In the data rows, zero lies at 4.5, halfway between 4 and 5.
Some points, one per row:
[3 4 6 3 3 6 2 2 6 6 3 6 5 7 4 4 3 6 8 7 5 5 4 5 6 4 2 6]
[7 3 3 5 3 7 8 6 2 0 7 3 1 4 5 9 7 0 1 1 2 1 7 3 8 4 6 3]
[7 4 2 8 6 5 6 5 4 1 8 4 2 2 4 7 8 2 3 2 5 4 7 4 7 4 5 4]
[5 5 4 4 4 5 4 4 5 4 6 4 5 4 3 5 5 5 5 6 6 5 5 6 4 5 3 5]
[4 6 8 1 4 5 3 4 4 6 3 5 5 7 4 4 4 7 7 7 4 5 3 4 5 5 4 7]
[2 8 7 1 7 4 3 5 6 8 2 5 7 6 5 0 1 6 7 8 4 6 3 6 2 5 4 5]
[4 5 9 1 3 5 3 2 3 5 2 5 6 8 4 5 2 5 7 7 4 5 3 5 4 5 5 7]
[2 7 5 3 4 4 1 4 7 7 2 4 7 6 3 1 3 8 8 7 3 5 3 7 3 6 2 7]
[2 5 5 4 4 3 2 4 6 8 1 4 6 4 4 0 3 7 7 7 4 5 4 6 4 5 4 5]
[8 1 1 8 5 4 7 5 2 0 8 4 2 3 4 8 9 1 1 0 5 3 7 3 7 3 6 3]
[3 4 4 7 5 4 4 3 5 5 5 3 6 4 4 4 4 5 5 3 6 5 4 5 1 6 4 3]
[7 4 4 5 5 3 6 6 2 2 6 4 3 6 6 6 5 4 3 2 5 4 4 3 5 4 6 5]
[6 2 2 9 5 5 7 5 3 1 7 2 4 3 4 8 7 2 3 0 6 4 6 3 2 4 5 1]
[2 7 6 4 4 4 2 3 6 9 1 4 8 6 5 1 2 7 7 8 5 6 4 7 2 5 4 6]
[5 7 5 4 6 4 5 5 5 3 5 5 5 6 5 5 4 3 5 4 4 5 3 4 6 5 5 6]
[7 3 3 7 4 5 8 7 2 3 6 3 2 3 5 7 7 2 2 2 5 2 6 4 6 4 6 1]
[2 5 5 4 5 5 2 5 6 6 3 5 3 6 5 2 3 8 8 7 4 6 4 6 3 6 3 6]
[4 4 6 4 4 4 4 3 5 5 3 6 6 5 6 3 2 4 5 6 5 5 4 4 4 4 5 4]
[1 5 5 3 6 2 2 3 6 9 2 6 7 7 6 0 2 8 8 8 5 5 4 6 2 4 1 6]
[7 2 4 7 4 5 7 4 3 1 7 5 4 3 5 8 6 0 2 2 5 4 7 3 6 3 5 3]
[5 2 4 5 4 6 6 7 4 3 5 4 4 2 4 6 5 1 3 3 5 4 5 3 4 5 5 1]
[4 5 4 6 6 5 3 3 7 6 4 5 5 3 3 3 3 5 5 7 5 6 5 5 4 4 2 7]
[7 4 3 8 6 5 8 6 2 2 7 4 5 3 5 7 7 1 2 2 5 4 6 2 4 3 7 2]
[6 3 3 6 5 4 6 5 3 4 5 3 4 4 4 6 5 3 3 3 5 4 6 4 5 3 6 3]
[1 8 7 2 4 4 2 3 6 9 2 5 8 7 5 1 2 9 8 9 5 5 3 8 4 7 4 6]
[4 7 6 3 7 4 5 5 4 6 4 5 6 5 5 2 3 5 5 6 5 6 4 5 2 5 5 4]
[3 7 4 5 6 4 3 4 6 6 4 5 6 5 6 1 4 6 6 6 5 6 4 5 4 6 4 5]
[7 4 5 6 4 8 5 5 5 4 5 4 2 3 3 7 7 3 4 5 6 4 6 3 5 5 4 4]
[1 7 5 4 5 4 2 4 7 9 3 4 7 6 4 0 3 8 7 8 4 5 3 6 2 5 3 5]
[3 6 6 3 4 5 3 3 6 7 3 5 6 5 4 2 3 6 7 8 4 5 4 6 4 6 4 5]
[2 7 6 3 5 4 2 3 5 7 2 5 6 6 4 2 3 8 7 8 5 6 4 7 3 6 4 7]
[4 5 4 6 6 3 4 7 5 4 5 5 3 5 7 4 3 4 4 3 5 5 4 4 3 5 3 4]
[5 1 5 5 2 5 5 4 7 6 4 5 4 3 5 6 4 3 4 4 6 3 5 3 3 3 4 4]
[6 6 4 5 5 4 5 5 3 3 6 4 6 5 6 6 4 4 4 4 5 4 4 5 5 4 7 3]
[4 4 5 5 4 6 4 4 6 6 4 5 5 4 3 4 4 3 5 6 4 5 5 4 4 4 3 4]
[2 7 8 0 4 2 2 4 6 9 0 6 7 6 6 0 1 8 7 9 5 7 2 7 3 6 4 7]
[7 1 3 3 2 5 7 6 5 1 6 5 2 3 3 9 8 3 1 1 5 3 6 3 6 5 5 3]
Here are 40 more points, each followed by its number:
[8 3 3 9 5 6 6 7 3 1 7 5 1 3 6 7 8 0 2 0 6 3 5 2 6 4 5 3] 0
[2 6 6 3 5 4 1 1 6 6 4 4 6 8 3 0 2 9 6 7 1 3 2 4 8 8 6 7] 1
[8 3 3 6 4 6 7 5 3 0 7 3 1 2 3 9 7 1 2 2 4 4 6 3 5 4 6 4] 2
[6 6 3 6 5 6 6 6 4 2 6 4 3 3 4 6 7 3 4 3 4 4 5 4 6 5 5 3] 3
[1 5 7 5 3 5 1 4 6 9 0 4 5 3 3 1 3 9 8 8 3 6 3 4 2 7 2 8] 4
[5 4 4 6 5 5 4 3 5 1 7 4 3 6 2 4 5 6 3 4 2 2 3 1 9 6 6 5] 5
[6 1 5 6 3 5 6 5 7 5 5 5 3 3 4 6 5 3 3 4 5 3 6 4 3 3 4 4] 6
[4 5 3 6 5 4 5 5 4 5 6 4 5 5 5 4 5 5 5 3 5 4 5 5 3 5 4 5] 7
[5 4 3 5 5 5 5 5 5 3 5 4 4 4 3 5 5 4 4 4 4 3 4 4 6 3 5 3] 8
[7 2 3 6 4 3 8 6 2 2 5 3 3 2 4 7 6 2 1 2 5 3 6 4 5 3 7 2] 9
[6 3 3 5 4 5 6 4 2 2 7 4 1 3 2 7 7 5 3 2 5 2 6 5 5 4 5 5] 10
[3 5 4 5 5 6 2 2 6 4 5 4 5 7 2 1 3 8 5 6 1 3 2 3 8 7 6 7] 11
[4 4 6 5 3 5 4 3 5 5 4 3 5 5 4 5 4 4 5 5 5 5 5 4 3 5 5 5] 12
[3 8 7 3 5 4 2 4 6 8 2 5 5 5 5 1 2 7 8 8 5 6 3 6 3 6 3 6] 13
[5 3 4 6 2 3 6 5 3 4 5 3 3 4 6 7 6 4 3 4 6 3 5 4 5 4 6 3] 14
[5 5 4 7 5 5 4 5 4 4 4 3 4 3 4 4 5 4 4 4 5 5 6 5 5 4 5 4] 15
[1 6 8 0 5 5 2 4 6 9 1 6 9 6 5 0 1 7 8 8 5 6 3 5 2 6 3 5] 16
[4 2 5 5 3 4 4 5 8 8 3 5 5 3 4 3 3 4 4 6 5 4 5 4 2 3 3 4] 17
[2 7 7 1 6 3 2 4 5 9 3 6 6 7 4 0 0 9 8 8 5 6 2 6 1 4 3 7] 18
[0 9 4 1 6 3 1 7 8 9 0 0 9 3 9 0 0 9 5 5 0 9 0 6 0 9 7 0] 19
[0 5 8 4 3 6 4 4 6 7 1 4 6 6 8 4 1 3 7 6 0 5 4 6 3 5 0 5] 20
[6 3 2 9 4 5 7 5 3 2 8 3 4 4 5 8 8 1 3 1 4 4 6 2 5 4 6 4] 21
[6 6 5 5 5 5 5 6 4 5 4 4 5 5 5 4 4 5 4 5 5 4 4 5 4 5 6 4] 22
[2 7 8 2 6 4 3 3 6 8 3 6 8 6 5 2 0 5 7 7 4 7 3 5 2 5 4 5] 23
[5 7 4 5 6 5 6 6 3 5 5 3 6 5 5 5 7 4 4 5 4 5 5 4 5 5 7 3] 24
[6 5 2 8 6 6 6 6 3 3 7 4 2 2 3 6 8 3 4 4 4 4 7 5 5 5 6 3] 25
[1 8 8 2 5 4 2 5 6 9 1 6 8 8 7 0 1 9 8 9 5 6 2 6 1 7 4 6] 26
[7 2 4 7 6 7 7 4 2 0 6 4 2 2 2 9 7 0 2 1 4 4 8 4 6 2 7 3] 27
[5 4 4 4 4 5 5 4 3 4 5 5 3 5 4 6 5 6 5 4 5 4 5 5 5 5 4 5] 28
[6 2 2 4 3 5 9 7 4 1 6 3 4 4 3 9 8 2 0 2 3 1 6 3 7 3 7 0] 29
[8 3 3 6 4 7 7 6 3 0 7 4 4 5 6 9 6 0 1 2 5 4 6 2 6 4 7 2] 30
[1 8 6 3 6 4 1 3 7 8 2 6 7 6 5 0 2 8 8 8 4 7 3 6 4 6 2 7] 31
[7 3 4 5 4 5 7 6 2 1 6 4 2 3 5 8 6 1 2 2 5 4 5 3 5 4 7 3] 32
[3 7 6 4 5 5 2 4 6 8 2 5 8 8 5 1 2 6 7 8 4 6 2 5 4 5 4 5] 33
[5 5 6 3 5 4 4 5 4 5 4 5 4 6 5 4 4 5 5 5 4 5 3 4 4 4 4 5] 34
[5 3 3 5 4 4 6 5 4 2 5 4 3 3 4 6 6 3 3 3 4 4 5 4 6 4 5 4] 35
[5 4 3 4 5 6 5 4 5 4 6 6 4 4 3 6 4 4 4 4 4 4 4 4 5 3 4 4] 36
[0 6 6 1 6 5 1 3 4 9 1 6 9 7 3 3 2 8 6 3 4 6 8 9 4 5 6 8] 37
[3 8 5 3 5 5 4 7 5 6 3 4 5 5 5 2 5 7 6 6 4 5 3 5 5 6 4 5] 38
[1 6 6 1 4 3 1 4 7 8 1 6 5 7 5 0 2 9 8 8 4 6 1 5 4 5 2 7] 39
Which three of these numbered points are nearest to each point below, ignoring the direction in which the first points spread most? Their numbers follow each, nearest first.
[4 4 6 0 4 4 1 3 6 6 2 5 6 5 2 3 2 8 6 7 3 3 4 7 4 4 4 7] > 10 35 8
[5 7 6 2 4 6 3 4 5 5 4 6 6 8 5 5 2 5 5 7 4 5 4 4 5 5 4 6] > 30 34 33
[6 4 3 8 6 4 6 8 4 2 6 5 1 3 6 6 5 2 3 2 6 3 5 4 4 4 4 4] > 0 13 7
[7 3 3 7 4 6 7 5 2 0 7 3 2 3 3 9 7 2 2 3 5 3 7 4 6 4 6 3] > 2 28 35
[4 5 7 5 4 5 4 4 5 6 3 4 5 5 4 4 3 4 6 6 5 5 4 4 2 5 5 5] > 12 32 13
[8 3 2 9 4 5 7 5 3 1 7 3 3 2 4 8 7 1 1 2 5 3 7 4 6 3 6 3] > 15 35 13
[2 8 6 3 5 5 3 5 6 7 3 5 6 5 4 1 4 7 7 7 4 5 3 6 4 6 3 5] > 3 38 13
[9 4 4 5 3 7 8 6 2 0 8 4 3 5 5 9 6 0 1 2 5 3 6 2 6 4 7 3] > 30 32 34
[2 6 7 3 5 4 3 3 6 7 2 6 8 6 6 1 1 6 6 7 5 6 3 5 4 5 4 5] > 23 16 33
[5 2 3 7 5 6 6 4 1 2 6 4 5 2 3 9 7 2 0 0 4 4 9 7 7 3 9 5] > 37 27 15
[4 4 6 4 3 6 5 4 5 4 5 5 5 6 5 6 5 3 4 6 4 4 4 4 4 5 5 3] > 30 12 32
[2 6 4 1 6 2 2 4 6 7 2 6 6 5 4 0 3 9 7 6 4 4 1 6 6 4 3 6] > 8 39 35
[6 6 5 5 5 5 6 5 3 4 6 4 5 4 4 5 6 4 4 4 5 5 5 4 5 5 6 4] > 22 24 3
[2 5 7 2 5 4 2 3 5 9 2 6 5 6 4 2 2 8 8 8 4 6 3 6 3 5 2 6] > 28 34 36
[3 5 4 2 4 4 4 5 5 5 5 6 4 6 4 3 4 6 5 5 3 3 3 4 5 5 3 5] > 39 35 8
[3 6 5 3 6 3 3 4 5 6 4 5 6 5 4 1 4 6 6 6 4 6 3 5 5 5 4 5] > 31 35 8
[7 3 2 8 4 5 6 5 3 3 6 3 5 3 4 6 6 2 2 2 5 4 6 4 5 4 6 3] > 15 7 22
[7 1 3 4 2 5 7 7 5 0 6 5 1 3 4 9 8 2 0 1 5 2 5 3 7 4 5 2] > 39 35 8
[8 3 4 6 3 5 7 4 2 1 7 3 4 4 3 9 6 1 1 2 5 3 7 3 6 3 6 3] > 12 2 32
[6 4 3 7 5 4 6 5 3 3 6 3 3 3 4 6 6 2 3 3 5 4 6 4 5 4 6 4] > 15 13 35
[7 4 4 5 4 4 5 5 4 2 7 4 3 4 4 6 6 4 4 3 6 4 5 5 5 5 5 6] > 28 2 13
[4 4 5 4 4 4 4 4 5 5 3 4 4 5 5 4 4 5 5 5 4 5 5 5 4 5 4 5] > 35 12 32
[2 3 4 7 3 8 3 1 3 3 3 4 4 3 0 7 8 5 4 0 6 8 6 6 4 3 6 8] > 27 37 10
[0 8 3 4 3 3 4 6 8 9 1 1 5 5 7 0 5 9 6 7 3 4 3 8 7 5 2 5] > 38 35 3
[5 2 4 5 5 3 5 3 4 6 5 5 4 5 4 4 4 5 6 5 6 4 5 4 3 2 3 5] > 18 6 28
[6 3 5 4 5 2 7 5 3 3 7 5 2 4 6 5 5 4 4 2 7 5 4 4 3 4 4 5] > 18 34 32
[3 4 4 3 3 3 2 4 5 6 1 4 6 4 3 1 4 7 5 6 4 5 4 6 6 4 3 5] > 35 8 9
[0 4 6 4 3 6 0 0 4 6 0 5 7 4 1 4 5 9 7 0 6 9 4 8 2 3 6 9] > 37 27 10
[4 5 5 4 5 4 4 5 3 7 4 4 4 6 5 3 4 7 6 6 5 4 4 5 4 4 4 6] > 28 34 18
[3 7 5 4 5 4 2 4 5 6 3 4 5 4 3 2 4 7 7 6 5 6 3 6 4 6 4 6] > 3 15 13
[8 2 2 7 4 5 7 5 2 0 9 5 2 1 3 9 7 0 1 1 4 3 7 3 4 4 7 3] > 2 32 35
[6 4 6 5 4 4 5 4 4 4 4 4 6 4 5 6 5 3 4 3 4 6 4 3 3 5 5 4] > 12 23 32
